In the rows, 128 means zero.
Each path below is one point turned by a fixed rotation once a step. After each direction that follows a path, write how fast that rotation turns it, in degrees per step (0 if it stays still).
Each turn is a multiple of 5 degrees from 10 to 175, or 0.
Each row of a path follows its step; steps can be skipped.
Rotation 1:
step 0: [128 142 125 133 130 113 129 133 135 132 127 125 131 126 121 126 130 123
 132 123 137 122 122 129 133 137 127 135 125 144 133 134 132 134 139 129
 117 128 128 128 131 127 137 132 134 133 130 138 116 133 143 118]
step 1: [134 133 140 135 134 133 126 131 126 126 124 114 121 119 122 139 139 118
 117 129 129 124 123 131 129 116 136 124 120 129 132 138 131 120 128 130
 120 127 128 132 122 131 126 122 120 124 123 118 122 140 123 128]
step 3: [131 123 129 128 116 118 127 128 120 131 125 128 121 119 121 136 120 132
 134 134 124 125 130 119 139 125 114 128 126 134 130 127 133 146 129 127
 142 129 117 124 130 131 130 123 132 121 118 118 124 131 130 121]
step 4: [138 142 137 126 124 124 125 122 124 123 116 126 133 128 135 129 129 136
 127 117 134 128 134 125 138 128 131 119 125 134 112 127 126 129 136 131
 134 128 137 131 129 129 129 122 126 112 133 133 132 126 125 145]
step 5: [127 131 136 141 132 141 138 127 131 124 124 133 139 137 124 130 131 134
 135 127 132 122 124 109 128 126 133 127 122 137 132 122 125 130 130 129
 124 127 116 124 128 134 121 139 131 136 120 136 135 126 136 131]
step 6: [135 125 131 130 126 122 114 127 120 129 136 122 114 129 127 125 128 117
 113 133 127 129 128 113 128 128 136 115 128 133 127 127 127 120 123 125
 128 142 118 132 134 136 131 137 127 129 130 133 125 116 130 122]
step 7: [122 141 134 134 136 124 125 133 127 114 124 135 125 141 125 116 128 129
 122 126 130 118 139 134 124 125 116 116 132 119 138 124 121 122 119 122
 142 129 129 127 125 128 134 118 132 130 125 128 126 130 127 129]
step 8: [132 124 129 119 125 127 127 122 115 130 119 132 122 135 123 123 131 134
 128 140 130 133 139 127 116 120 128 133 129 127 130 139 137 140 136 118
 129 122 132 130 127 120 125 135 135 139 116 128 139 125 129 133]
step 9: [126 128 134 120 134 126 134 120 126 127 134 132 129 118 125 120 123 136
 131 124 124 129 138 123 134 147 127 114 121 118 120 137 130 132 135 128
 114 133 129 123 121 132 128 133 131 129 129 123 118 120 120 129]
step 10: [123 121 127 123 124 139 134 121 121 137 120 124 132 139 139 129 139 127
 130 129 129 106 124 135 131 137 130 128 120 126 143 128 132 126 122 122
 123 129 126 128 125 137 137 127 133 122 133 133 126 125 131 135]
Directions:
[129 130 128 125 128 131 130 129 123 129 128 128 127 129 126 126 128 125
 130 130 127 128 126 127 125 127 124 127 127 126 126 132 125 130 130 126
 127 127 129 127 126 126 128 126 127 127 129 128 125 130 126 126]
55
Rotation 2:
step 0: [123 131 124 120 126 125 128 126 116 120 135 128 121 129 136 131 126 117
 131 119 136 120 139 123 129 135 132 120 119 120 114 117 130 137 119 131
 129 131 137 126 122 131 129 126 130 132 122 127 131 138 129 135]
step 1: [126 120 127 128 138 128 126 123 135 128 130 121 117 127 128 127 125 123
 128 119 130 126 147 127 129 135 133 124 120 117 124 127 132 124 131 132
 127 144 127 128 119 123 129 120 131 130 127 124 128 121 110 136]
step 2: [121 135 129 121 115 127 125 121 133 126 126 127 121 133 119 136 131 121
 128 123 129 125 139 126 123 132 128 123 121 116 127 116 126 122 127 136
 141 126 122 136 130 132 138 125 131 133 128 124 115 132 116 129]
step 3: [123 122 129 135 129 136 128 120 126 136 126 130 116 131 130 124 128 123
 127 130 127 117 135 134 135 141 135 125 127 125 131 120 130 125 127 127
 137 120 131 121 131 127 133 127 134 118 119 132 123 140 110 136]
step 4: [123 122 125 123 115 136 128 126 136 131 128 130 130 123 137 134 134 126
 135 129 138 131 136 126 136 129 142 123 123 129 130 118 139 134 132 129
 139 130 123 132 131 128 123 126 125 129 113 133 117 124 121 139]
step 5: [124 125 134 121 124 124 135 127 119 132 124 135 116 130 123 129 128 125
 130 124 135 125 141 126 134 137 143 126 122 126 121 127 126 141 118 118
 133 118 130 128 132 128 117 120 125 134 131 133 124 123 119 132]
step 6: [128 123 134 123 118 126 122 125 131 116 139 125 118 133 127 132 129 126
 124 122 132 124 137 124 133 142 136 131 129 119 124 130 141 129 134 126
 128 127 133 127 126 129 112 133 134 135 119 121 130 129 121 137]
step 8: [119 139 129 114 117 127 132 124 131 123 138 123 115 136 132 128 133 128
 126 129 129 122 135 129 135 135 123 129 123 131 122 122 122 125 131 120
 131 126 132 128 126 138 134 119 138 120 119 132 124 132 122 136]
step 9: [124 122 122 122 128 131 130 119 133 130 136 130 118 127 130 128 133 127
 143 136 132 116 138 136 124 136 123 129 121 125 138 129 131 131 125 121
 129 134 128 132 122 122 127 120 124 129 112 131 131 129 120 141]
step 10: [128 129 128 114 125 123 135 124 131 137 123 131 125 130 128 145 127 128
 129 119 132 128 141 125 128 133 123 126 131 129 132 129 123 141 127 126
 140 129 130 136 125 138 129 129 126 131 117 122 121 123 118 143]
Directions:
[127 130 125 129 129 130 129 131 130 127 129 129 127 130 128 126 124 129
 128 126 127 127 130 129 129 131 130 128 130 127 131 129 135 127 127 127
 126 130 128 128 130 126 130 128 130 126 126 129 131 127 130 128]
135
[128 130 128 130 125 132 131 127 128 132 130 129 131 128 130 128 128 129
 130 130 129 128 127 129 128 130 128 130 131 128 131 130 128 130 127 130
 132 127 129 128 129 128 131 127 127 129 131 126 128 127 125 131]
55
Rotation 3:
step 0: [126 120 127 129 130 134 123 120 117 119 127 125 127 121 129 131 131 126
 123 133 125 123 126 124 138 126 136 122 130 133 139 133 126 116 123 117
 137 137 115 120 131 128 126 139 136 118 124 119 131 134 127 130]
step 1: [129 132 128 140 134 139 126 121 129 118 131 121 118 133 133 128 129 124
 126 128 122 122 133 127 127 116 130 119 128 135 140 121 119 128 136 131
 138 122 138 129 136 135 127 129 131 125 135 137 132 130 129 142]
step 2: [121 119 145 133 134 137 131 127 127 124 132 127 132 128 132 127 138 141
 122 136 141 133 136 124 128 134 132 118 131 134 127 120 125 120 129 130
 133 134 123 124 135 142 135 132 129 122 126 126 131 126 121 128]
step 3: [123 126 128 131 125 143 121 134 130 118 119 132 124 138 125 118 124 116
 124 121 131 124 131 132 137 117 126 117 131 134 133 132 125 117 130 128
 136 132 126 123 123 129 131 129 124 118 124 121 134 127 121 138]
step 4: [127 127 135 142 135 134 122 112 129 130 123 127 130 141 136 139 119 129
 122 139 129 124 129 130 132 130 138 127 123 139 138 126 122 131 128 129
 133 121 128 119 128 138 135 124 129 123 121 128 125 127 119 124]
step 5: [128 140 134 132 119 133 124 127 132 125 130 118 125 134 126 118 127 135
 124 127 132 134 131 128 135 136 115 115 124 132 130 121 115 118 139 125
 124 134 133 123 127 138 133 128 117 123 129 127 131 125 119 126]
step 6: [134 125 130 129 127 138 121 133 137 134 125 135 127 146 126 118 135 124
 126 133 134 127 123 128 137 130 135 132 126 133 131 130 124 125 118 137
 137 124 125 126 124 141 130 131 121 136 129 114 126 124 119 124]
step 7: [124 126 129 132 121 129 113 135 133 128 121 125 126 138 129 136 117 129
 126 136 130 134 118 136 127 132 129 122 116 125 141 125 119 124 126 126
 123 126 134 124 127 122 135 121 120 115 131 124 118 125 127 127]
step 8: [128 138 129 138 120 130 124 126 131 132 124 126 125 129 118 123 125 123
 119 135 124 135 124 131 139 132 117 134 119 134 132 117 125 127 121 124
 123 118 122 120 135 142 135 133 128 140 132 126 131 125 130 118]
step 9: [138 133 132 125 129 136 114 133 137 137 123 125 131 127 128 126 140 126
 134 128 131 132 116 126 124 134 134 124 125 119 142 131 117 119 127 132
 121 123 127 129 128 124 129 136 116 129 135 127 136 121 128 121]
Directions:
[125 130 128 127 126 129 127 130 127 128 125 126 128 125 129 128 125 129
 127 130 130 131 129 127 127 130 130 126 126 128 126 127 132 128 130 127
 127 128 129 129 127 134 125 131 128 129 127 131 125 128 128 129]
125
[130 130 130 126 129 130 126 130 130 128 129 131 129 127 127 128 131 129
 130 125 129 128 132 128 126 129 128 127 126 125 123 129 126 126 128 126
 130 129 124 128 127 129 131 130 129 131 128 128 128 126 127 128]
110
[129 128 130 131 130 128 129 126 127 129 128 130 131 130 126 127 129 131
 130 131 129 125 128 127 130 126 128 129 126 127 128 128 130 127 127 130
 126 122 127 130 127 130 126 128 132 128 129 126 128 130 127 127]
160
Rotation 4:
step 0: [119 129 125 139 124 133 132 120 128 127 122 132 130 134 127 130 133 132
 120 126 125 119 130 131 128 130 129 128 124 121 135 126 118 124 134 136
 125 139 133 120 149 126 118 121 123 129 125 124 129 133 128 121]
step 1: [131 136 123 137 124 126 123 115 122 130 129 125 132 135 130 128 123 122
 144 124 116 128 129 132 122 132 129 128 124 129 122 122 129 133 130 127
 127 134 127 125 126 127 131 122 140 134 119 117 115 137 134 131]
step 2: [133 134 122 131 132 133 124 130 129 134 133 117 128 126 123 124 129 136
 121 123 126 120 131 131 132 124 132 123 132 140 131 132 133 134 124 126
 123 140 125 119 140 124 146 136 130 129 136 128 120 133 126 126]
step 3: [124 128 128 125 121 123 120 127 129 118 129 137 125 129 133 124 138 124
 128 129 129 124 121 128 124 126 129 137 130 126 135 125 124 126 126 142
 121 136 131 122 135 137 134 132 131 144 128 118 122 127 112 126]
step 4: [123 126 115 132 128 123 133 127 131 136 128 130 141 128 124 127 135 139
 142 128 126 131 137 132 130 134 129 141 134 128 138 124 126 133 142 125
 119 134 125 124 133 129 124 127 135 126 123 121 126 127 131 131]
step 5: [130 136 126 135 129 131 131 120 115 130 130 122 130 122 141 133 136 129
 129 125 121 124 126 127 130 122 127 132 137 119 129 129 121 132 121 126
 137 134 123 111 129 118 128 135 125 133 128 129 118 133 131 130]
step 7: [126 129 118 129 124 118 128 124 127 137 136 126 133 128 130 127 134 122
 137 126 120 127 120 140 125 130 131 130 125 131 133 131 131 126 125 125
 127 132 129 124 135 128 141 125 138 129 111 126 134 131 119 115]
step 8: [125 131 127 131 127 131 135 124 138 122 127 134 133 124 120 122 135 138
 127 132 115 125 119 127 127 124 137 127 139 126 128 122 124 142 125 129
 129 140 133 115 139 124 133 124 128 123 132 125 123 129 130 131]
step 9: [126 126 130 134 121 132 122 130 133 131 135 113 127 129 136 131 132 119
 131 140 130 125 133 129 127 131 131 132 132 117 131 129 127 133 134 134
 122 133 130 123 129 128 127 122 130 142 123 121 108 131 123 132]
step 10: [133 124 121 125 127 127 127 128 119 138 126 132 134 122 134 123 128 135
 130 118 124 125 134 140 124 131 128 133 140 137 130 131 133 130 126 119
 121 134 131 128 136 137 129 135 131 126 121 136 110 125 124 130]
Directions:
[131 126 127 127 126 128 125 128 128 129 131 124 126 128 129 128 127 128
 126 124 127 127 128 125 131 128 127 129 129 129 126 130 132 126 127 128
 129 128 127 128 129 129 128 126 129 131 130 131 125 128 129 130]
95
[126 128 126 126 126 128 129 126 130 129 129 129 132 130 127 127 130 127
 127 126 129 126 125 124 130 129 126 130 129 126 128 124 129 129 129 129
 128 128 128 128 129 123 125 124 127 127 127 126 130 125 128 129]
90
Rotation 5:
step 0: [129 133 130 117 126 132 129 113 121 134 142 126 127 127 131 121 134 133
 135 140 127 132 130 123 121 126 122 131 128 136 122 124 136 127 132 118
 119 119 131 129 124 118 126 121 138 135 132 131 127 131 132 123]
step 1: [138 120 133 133 123 127 138 134 126 123 128 134 130 122 138 128 122 143
 120 128 131 131 127 128 117 127 128 134 140 131 122 129 122 133 128 120
 132 135 137 141 130 135 119 129 135 132 123 131 130 128 136 130]
step 2: [135 125 121 112 139 122 131 121 129 143 132 137 127 132 117 117 125 140
 128 134 131 124 130 128 134 125 128 135 125 126 132 139 129 136 135 127
 134 127 128 133 133 130 125 134 127 133 137 130 130 130 123 126]
step 4: [126 125 134 124 132 133 130 124 128 126 128 134 143 122 129 130 127 130
 130 136 128 117 128 135 133 131 122 135 133 128 132 136 138 140 123 136
 121 131 127 134 126 136 134 126 121 139 121 130 116 141 127 126]
step 5: [122 140 137 136 132 129 129 130 135 135 131 143 129 129 112 134 124 133
 123 124 134 136 134 128 119 130 129 122 122 133 127 122 130 129 123 132
 127 132 133 138 133 123 131 139 128 131 133 115 122 131 133 124]
step 6: [131 133 120 123 125 136 132 129 126 124 134 129 135 131 123 127 130 127
 135 140 123 130 128 133 127 139 135 127 132 118 130 142 130 121 131 128
 110 128 133 139 130 134 134 128 125 120 130 121 123 117 133 123]
step 7: [131 125 127 132 116 120 128 121 117 134 132 133 127 128 130 138 128 125
 136 136 143 134 125 123 128 132 138 119 128 136 133 124 128 125 121 123
 119 126 124 133 135 131 123 133 123 141 124 123 131 138 133 132]
step 8: [116 128 132 120 122 132 129 129 127 119 135 134 122 128 130 133 125 136
 137 138 126 131 134 124 128 124 126 132 135 127 134 127 134 124 141 127
 128 129 137 132 125 130 118 124 140 143 136 121 120 117 127 127]
step 9: [138 124 137 121 114 121 131 124 126 123 130 137 127 121 123 121 125 137
 124 125 119 126 121 126 128 129 129 129 123 122 126 132 115 113 130 117
 128 129 131 135 137 128 122 138 122 133 122 129 127 134 130 130]
step 10: [130 123 115 128 130 128 134 121 119 131 134 125 121 126 133 120 117 135
 131 135 131 123 138 130 140 125 135 126 125 121 131 124 130 129 124 127
 141 120 136 134 117 130 129 136 121 133 136 126 116 128 127 127]
Directions:
[128 129 129 127 130 125 130 129 129 130 131 128 127 128 126 131 129 132
 129 127 127 130 127 127 127 126 127 126 126 129 127 129 131 126 131 130
 128 126 127 123 126 128 128 128 130 127 128 126 126 125 128 125]
130
[130 125 130 128 127 128 128 128 126 126 130 129 125 129 130 127 129 127
 131 128 128 126 129 127 129 127 128 127 129 128 130 124 126 124 130 124
 124 128 128 127 127 129 125 128 129 128 132 128 127 127 130 129]
40
Rotation 6:
step 0: [122 134 142 120 132 124 118 134 119 113 128 133 123 129 123 123 125 128
 125 139 141 121 136 128 122 129 121 126 133 121 127 136 126 133 124 133
 129 123 119 127 123 133 126 118 122 133 128 134 130 122 135 131]
step 1: [125 127 130 119 146 124 124 132 126 122 137 131 122 132 132 126 123 125
 127 126 131 136 128 120 130 123 129 139 131 128 128 127 134 124 132 114
 122 130 131 132 132 118 129 121 133 116 127 127 132 110 130 118]
step 3: [118 133 129 125 124 126 117 130 116 125 133 132 129 138 120 132 125 116
 125 125 122 126 135 123 123 127 127 137 116 131 138 130 125 137 119 117
 127 134 121 130 130 122 132 126 127 126 129 138 133 118 131 137]
step 4: [117 126 123 131 147 133 129 131 115 130 124 131 123 125 127 128 131 123
 131 133 136 133 130 127 115 126 127 125 135 126 138 139 138 125 130 129
 130 117 120 127 132 130 128 128 128 132 118 132 130 114 131 123]
step 5: [131 127 130 116 144 131 116 129 125 125 136 140 121 125 123 132 135 126
 120 129 132 128 143 126 131 126 123 138 129 126 123 129 121 131 132 129
 127 137 130 118 130 125 121 129 122 126 129 128 131 125 145 131]
step 6: [119 135 141 121 133 125 125 129 117 118 130 120 123 129 127 116 120 130
 126 131 139 130 132 126 116 131 129 126 133 131 123 126 130 141 127 130
 122 127 124 131 125 129 138 117 126 117 131 136 138 119 131 124]
step 7: [128 129 122 118 143 128 131 133 129 127 124 134 126 134 123 130 123 124
 132 126 128 138 122 120 129 124 123 134 128 138 134 134 134 120 131 115
 121 139 127 128 133 117 134 129 124 120 122 141 128 118 134 131]
step 8: [124 128 127 126 138 134 121 134 116 129 132 131 121 125 127 131 125 120
 129 135 131 130 131 132 124 129 120 131 119 128 127 137 116 131 122 138
 124 121 123 140 133 137 132 126 120 135 129 147 128 128 136 134]
step 9: [107 131 126 119 134 131 118 126 114 119 134 136 126 130 125 128 133 122
 119 123 126 127 126 119 122 126 132 133 126 125 135 125 125 132 128 115
 129 122 123 123 131 119 123 127 133 124 123 127 136 121 132 128]
step 10: [131 130 130 124 150 133 133 139 123 121 129 122 121 124 122 125 129 133
 125 135 135 130 140 134 122 128 127 126 138 125 133 134 130 119 133 134
 127 124 121 124 129 130 132 136 130 120 119 133 133 120 138 131]
Directions:
[127 126 127 132 128 130 125 127 127 125 128 131 127 128 130 127 129 129
 126 130 127 127 129 126 127 127 126 126 128 129 125 130 126 125 125 126
 128 125 128 126 131 130 125 126 127 131 126 125 128 127 128 129]
80
Rotation 7:
step 0: [129 124 125 133 122 118 122 123 137 128 126 122 128 120 130 131 128 134
 127 131 132 137 128 129 122 125 132 123 136 132 134 127 137 138 118 132
 138 135 136 121 135 132 128 141 118 134 132 134 137 114 131 125]
step 1: [133 131 126 133 131 126 123 127 132 124 120 133 125 127 131 140 126 125
 139 123 124 123 127 119 121 131 126 123 126 128 139 136 113 128 126 120
 129 108 121 133 117 131 134 134 121 124 131 127 131 129 120 118]
step 2: [125 121 129 140 125 125 129 128 130 130 131 119 121 123 129 127 127 133
 124 125 124 131 121 141 131 120 133 132 116 136 125 134 128 122 129 130
 116 135 126 140 118 129 135 128 127 123 133 119 113 121 119 134]
step 4: [141 130 121 133 125 127 130 122 135 133 130 130 132 131 123 133 127 125
 125 128 131 120 121 127 127 121 130 123 117 121 127 112 130 123 134 124
 138 131 123 125 114 120 121 124 125 126 117 124 145 121 131 130]
step 5: [117 116 124 126 126 123 129 125 128 120 129 119 124 127 126 124 126 134
 133 134 126 109 125 125 128 130 122 136 112 126 133 137 134 121 131 134
 132 122 129 125 133 127 134 131 136 136 128 140 133 124 127 125]
step 6: [120 132 130 126 130 125 136 136 132 128 133 137 122 126 123 125 122 127
 117 127 131 133 134 138 118 132 129 135 132 126 130 136 115 112 128 112
 134 125 134 130 125 119 131 126 135 127 132 125 128 130 140 129]
step 7: [129 119 140 123 115 128 134 128 130 124 127 130 133 130 130 127 114 132
 134 119 128 131 121 129 135 125 133 132 134 129 129 111 138 124 128 116
 113 129 127 131 135 128 123 127 127 121 130 138 131 128 131 134]
step 8: [123 125 137 126 139 122 120 136 121 121 134 131 129 128 134 138 129 124
 126 122 135 127 130 128 128 128 120 119 130 130 127 123 129 126 126 140
 128 121 111 123 132 118 112 132 138 136 128 126 132 127 123 130]
step 9: [121 132 132 126 121 131 123 120 115 131 126 125 126 121 144 131 129 131
 120 139 134 125 126 130 133 121 135 135 131 115 130 131 123 130 141 123
 127 127 129 117 126 128 136 130 126 133 118 118 130 132 127 136]
step 10: [127 124 122 121 127 125 123 117 131 117 122 127 131 127 134 129 128 130
 131 133 127 134 134 131 117 127 126 115 134 117 136 124 131 123 117 136
 121 140 137 123 127 126 138 126 135 125 140 133 122 131 136 122]
Directions:
[127 130 127 129 128 127 126 127 128 130 125 129 128 125 131 125 129 128
 131 130 130 127 129 126 128 129 128 126 127 124 126 126 129 126 128 131
 131 130 130 128 127 127 129 128 131 128 123 128 129 127 128 129]
70
[122 129 129 129 127 129 128 127 124 128 131 127 129 127 125 127 128 127
 129 132 130 129 126 132 128 128 128 129 128 129 128 130 125 127 129 130
 130 129 127 131 128 129 128 128 127 132 126 129 125 129 127 128]
110
[126 128 130 131 130 129 128 132 129 130 127 128 128 127 129 127 126 129
 125 127 127 125 127 128 129 125 128 129 127 128 127 132 128 128 130 135
 129 125 127 126 131 129 128 125 129 127 130 127 127 126 128 129]
115
[127 129 127 127 128 127 127 129 127 126 124 130 125 128 125 129 130 124
 129 127 127 129 128 127 126 128 125 129 128 129 127 126 123 130 130 129
 131 128 129 128 131 126 128 130 132 129 132 127 129 128 127 129]
145
